In the rows, 128 means zero.
Turns in one plane each, and the order they were made in; the first pair answered
turn K687:
[168 141 114 122 135  81 155 128 158  85  99 123 130 152 139 105 136 135
 155 118 137 131 129 104 112 155 126 106 166  85 152 112 151 133 140 109
 133 165 116] -> [166 131 154 110  80 125 129 138 122 162 153 174 126 108 134 114 130 147
  99 165 160 113 130 133 159 102 139 113 137 133  90 135 118 115  92 132
 118 159 138]
[103 124 107  97 125 122 118 145 132 171 156 132  93 169 136 131 113 160
 127 145 176 128 130 148 143 143 125 103 137 125 133 130 109 148 126 134
 125 128 132] -> [ 85 117 114  98 128 137 100 135 133 174 147 117  99 171 142 148 114 146
 142 134 146 142 120 148 120 145 113 116 148 120 134 128 119 143 128 157
 136 112 127]
[115 125 161 135  64 162 102 107  55 184 162 147 124 115 130 149  96 116
 117 120 114 110 121 123 183 125 157 144  95 142  95 131 148 112  86 135
 125  77 156] -> [110 133 117 146 123 119 122  91  97 103 102  89 137 165 138 145 103  97
 180  68  80 135 118  96 126 184 139 140 133  93 159 106 187 124 143 118
 143  70 129]
turn K941:
[140 139 108 124 143 124 147 151 139 116 167 153 124 127 112  89 108 159
 122 130 185 105 139 134 157 124 134  80 133 145 128 114 102 143 138  90
 124 169 132] -> [ 93 139 149 147  94 149 133 118 100 135 158 134 114  89 116 113 147 119
 146 122 164 110 119  68 140 140 153 125 124 138 100 104 164 110 149 104
 125 118 110]
[117 134 130 113 119 144 120 115 117 158 157 154 118 115 148 132 153 135
 113 135 108 129 115 126 135 153 106 126 109 136 107 120 147 142 115 159
 163 121 125] -> [131 130 126 116 144 132 124 116 122 135 138 139 130 135 149 131 151 130
 131 120  88 139 119 137 122 154  94 134 109 133 119 129 148 145 125 162
 164 120 121]
[136 122 134 146 129 115 161  96  83 105 118  93 131 153 150 120 132 135
 154 117 111 142 115  91 107  95 142 183 150 158 139 181 157 121 146 137
 135 130 118] -> [162 123 110 126 146 103 172 118 107 103 138 122 132 167 145 101 104 168
 126 131 139 125 131 130 124  85 141 142 149 159 152 181 105 142 132 127
 128 170 131]
turn K629:
[113 105 106 118  95 151 136 103 156 161 150 121 160 125 106 112 112 155
  73 159 147 119 131 181 104 127 119 105 142  93 163 125 114 131  87 160
 106 164 126] -> [ 93 104 115 133 106 143 133  79 151 128 114  84 159 132 120 124 136 124
 113 124 109 140 121 152  72 153 112 137 148  73 174 120 157 120 110 171
 121 138 104]
[104 131 142 133  93 142 127 128 117 155 151 129 112 116 123 118 136 141
 118 124 139 123 116 116 139 123 145 140 123 125 113 116 125 127 132 132
 111 117 141] -> [ 91 123 136 126  98 149 115 128 124 159 150 126 119 118 126 134 131 143
 120 122 127 128 112 131 132 125 140 133 129 123 118 111 113 123 123 149
 117 117 142]
[129 162  98 136 146 101 162 128 140  82 125 113 118 130 114 110 131 116
 152 118 148 124 122  71 117 163 157 106 163  90 154 102 170 173 160  69
 120 164 110] -> [141 148  86 108 140 117 149 150 151 120 171 154 120 127 115 111  97 147
 110 154 178 106 132 120 146 137 152  71 158 108 142 100 110 179 127  73
 110 191 132]
turn K574:
[156 144 149 109 155 117 129 179 131 121 119 165 102 174 131 130 126 134
  87 163 170 125 146 195 182  97  94 117 142 138 107 167 114 137  85 114
 156 152 105] -> [153 139 148 104 163 117 124 183 139 119 114 163 105 180 136 140 119 133
  92 160 161 127 145 205 170  97  87 113 147 134 117 169 109 136  87 125
 163 155 102]
[138 152 156 169 122  95 138 118  96  93  83  98 119 119 132 108 163 102
 157 101  96 140 140 111 120 134 130 170 105 135 130 161 172 117 161 116
 136  99 121] -> [108 163 129 145  90 121 147 119 131 129 137 135  97  78 114 100 135 133
 124 142 185 103 148  74 151 155 153  91 121 119 123 111 141 134 148  74
 118 129 122]
[141 135 116 117 136 144 120 129 141 133 133 152 130 137 134 113 108 141
 117 140 167 107 151 136 153 125 133  83 151 121 150 102  94 142 138 117
 130 160 136] -> [158 125 128 128 166 131 107 130 132 109  98 123 150 166 146 123 118 120
 142 116 106 128 146 165 124 118 114 128 146 126 159 128 105 131 145 153
 146 139 127]
turn K443:
[183 125 152 139 115 156 108 124  93 160 105 120 113 142  80 107 101 124
 120 122 134 123 160 119 138 130 146 129 100 128 123 134 112 108 154 131
 129 146 155] -> [159 117 154 138 105 169 101 115  97 166 107 116 108 129  81 119 101 119
 128 118 137 125 153 103 131 147 151 122 112 121 121 115 122 102 155 136
 131 139 148]
[157 136 163 149  82 151 150 115  46 152 154 124 125  93 128 127 181 125
 125 110  94 121 132 123 151  74 154 188  85 140  73 133 154  97 108 159
 108  99 128] -> [130 149 150 160  87 144 161  95  68 124 136 102 115  90 126 123 193 113
 155  90 104 122 130  69 134 115 163 176 105 106  90  95 192 102 141 132
 109  91 103]
[137 127 125 131 144 108 134 143 139 105 116 112 105 163 127 126 101 131
 160 112 101 116 100 137 104 153 120 129 153 132 140 119 142 141 123  91
 131 120 108] -> [155 122 140 122 139 109 122 153 125 124 125 128 112 163 123 130  95 139
 142 130  96 114 103 174 120 118 117 136 136 153 123 139 120 138 102 112
 128 124 123]
[136 130 103 104 145 117 124 185 150 107 117 126 157 136 111 121 130 118
 139 121 122 130 123 149 113 117 110 142 115 130 118 131 118 130 105 141
 124 152 143] -> [104 115 111 101 125 144 105 177 146 132 127 127 156 113 115 147 130 112
 139 129 115 127 114 142 109 122 115 141 118 126 106 118 121 121 101 158
 129 139 139]

Between the rows of a pair lie 2 to 3 turns.
[130 128 111 150 109 148 128 137 114 138 135 159 155  82  95 155 120 140
 129 135 123 128 173 148 140 118 109 130 136 136 108 112  93 115  88 144
 109 109 137] -> [123 145 114 167  96 136 144 125 104 120 122 147 144  79  94 143 136 128
 144 122 131 134 171 107 136 132 120 144 133 125 105 108 131 112 109 128
 103  93 124] -> K574 K629 K574
[ 83 124 134 118 135 154 141 158 141 158 149 141 145  98 132 114 101 143
 127 154 148 133 121 109 140 171 118 111 129 146 127 101 120  82 127 110
 130 131 150] -> [ 98 115 126 106 164 145 134 162 149 147 135 134 158 129 140 124  93 145
 134 148 116 144 122 152 125 163  96 114 133 149 144 116 103  82 123 130
 137 138 154] -> K574 K941
[138 151 116 116 122 131 148 113 127 133 154 150 122 119 119 114 119 138
 152 151 178 134 142 113 143 139 125  82 145 118 119 107 116 127 166  93
 114 155 161] -> [109 119 125 109 144 146 120  98 132 128 125 117 139 134 138 157 121 116
 182 126 112 154 128 131  98 151 101 107 156 114 135 108 125 114 172 149
 136 129 145] -> K629 K941 K941
[151 134 112 131 163  93 145 132 133  65  84  95 149 162 128 130 126 125
 158  95  84 148 132 141  94 133 106 140 141 116 156 129 138 141 151 120
 141 124 112] -> [163 151  94 125 143  90 167 149 147  81 123 132 129 145 108  98 108 157
 120 123 154 117 146 130 137 126 127  93 140 116 144 114 111 158 141  74
 115 158 127] -> K629 K574
[144 133 115 119 143 127 133 128 144 108 118 102 118 149 123 121 136 132
 137 122 118 127 144 122 106 145 134  98 148 115 155 105 127 138 146 108
 131 126 138] -> [129 127 156 131  99 150 112 117 107 139 129 112 113 118 122 133 154 118
 131 133 109 127 137 109 118 124 152 129 127 135 115 115 147 117 129 125
 131  94 141] -> K687 K941
[126 128 114 138 135 142 134  96 149 118 134 112 122 102  97 121 121 114
 141 148 150  93 142  97 139 119 157  91 148  77 109 104 123 145 134 120
 132 116  84] -> [112 114 129 134 128 161 116  97 141 141 142 115 130  90 103 137 116 111
 134 155 135  97 131 109 133 112 151 104 141  86 102 105 118 133 119 147
 136 103  83] -> K687 K629
[131 133 112 104 165 124 106 139 163 105 138 145 135 166 127 133 100 134
 141 140 101 126 117 163 122 157  89 104 151 107 177 115  78 155 125 145
 119 153 131] -> [109 117 152 117 147 145  84 120 134 125 124 129 136 154 137 157 121 108
 154 131  60 140 103 155 105 144  92 147 135 120 153 127 109 134 115 182
 127 112 128] -> K941 K574
[126 132 165 148 112 153 105 139 100 156 154 168  89 142  90 101  98 124
  93 141 147  82 119 188 175 105 117 151  83 137 116 173 119  98 141 119
 118 122 124] -> [149 145 125 144 158 114 132 145 133 100 128 147  91 185  92  75  88 136
 110 123 153  85 128 191 162 131 107 130 103 112 157 163 116 116 168  87
 117 147 116] -> K941 K687 K941
[134 137 112 146  99 103 154  97 144  84 112 120  90 156 100  91 154  77
 190 139 142 130 129  94 114 116 108 169 109 149 130 165 167 139 148  68
 131 107 101] -> [ 72  94 105  92  86 176  99  98 187 167 154 154  95 131 107 150  99  97
 153 180 151 111 114 130 101 128  98 102 137 141 130 124  98 145 108 124
 140 129 108] -> K574 K629 K687
[153 136 100 114 167 114 127 138 166 127 116 130 147 173 137 120 104 143
 137 133 126 128 147 179 114 121 106 101 133 130 163 136  88 144 126 129
 138 167 145] -> [103 129 157 125  89 172  97 113 120 201 156 151 131 104 134 150 128 124
 117 158 139 124 129 132 133 106 134 126 112 148 100 125 117 117 108 151
 128 124 144] -> K687 K941
[140 111 114 120 172 116 110 141 148 104 108 115 145 173 143 150 124 123
 145 108  92 145 122 165 105 139  92 121 147 114 167 129 118 130 142 160
 146 132 124] -> [133 138  96 123 157 104 140 139 162  95 123 125 126 152 127 120 121 138
 144 114 149 127 130 109 123 162 116  90 156 100 169 104 132 145 158 102
 130 145 120] -> K629 K574 K574
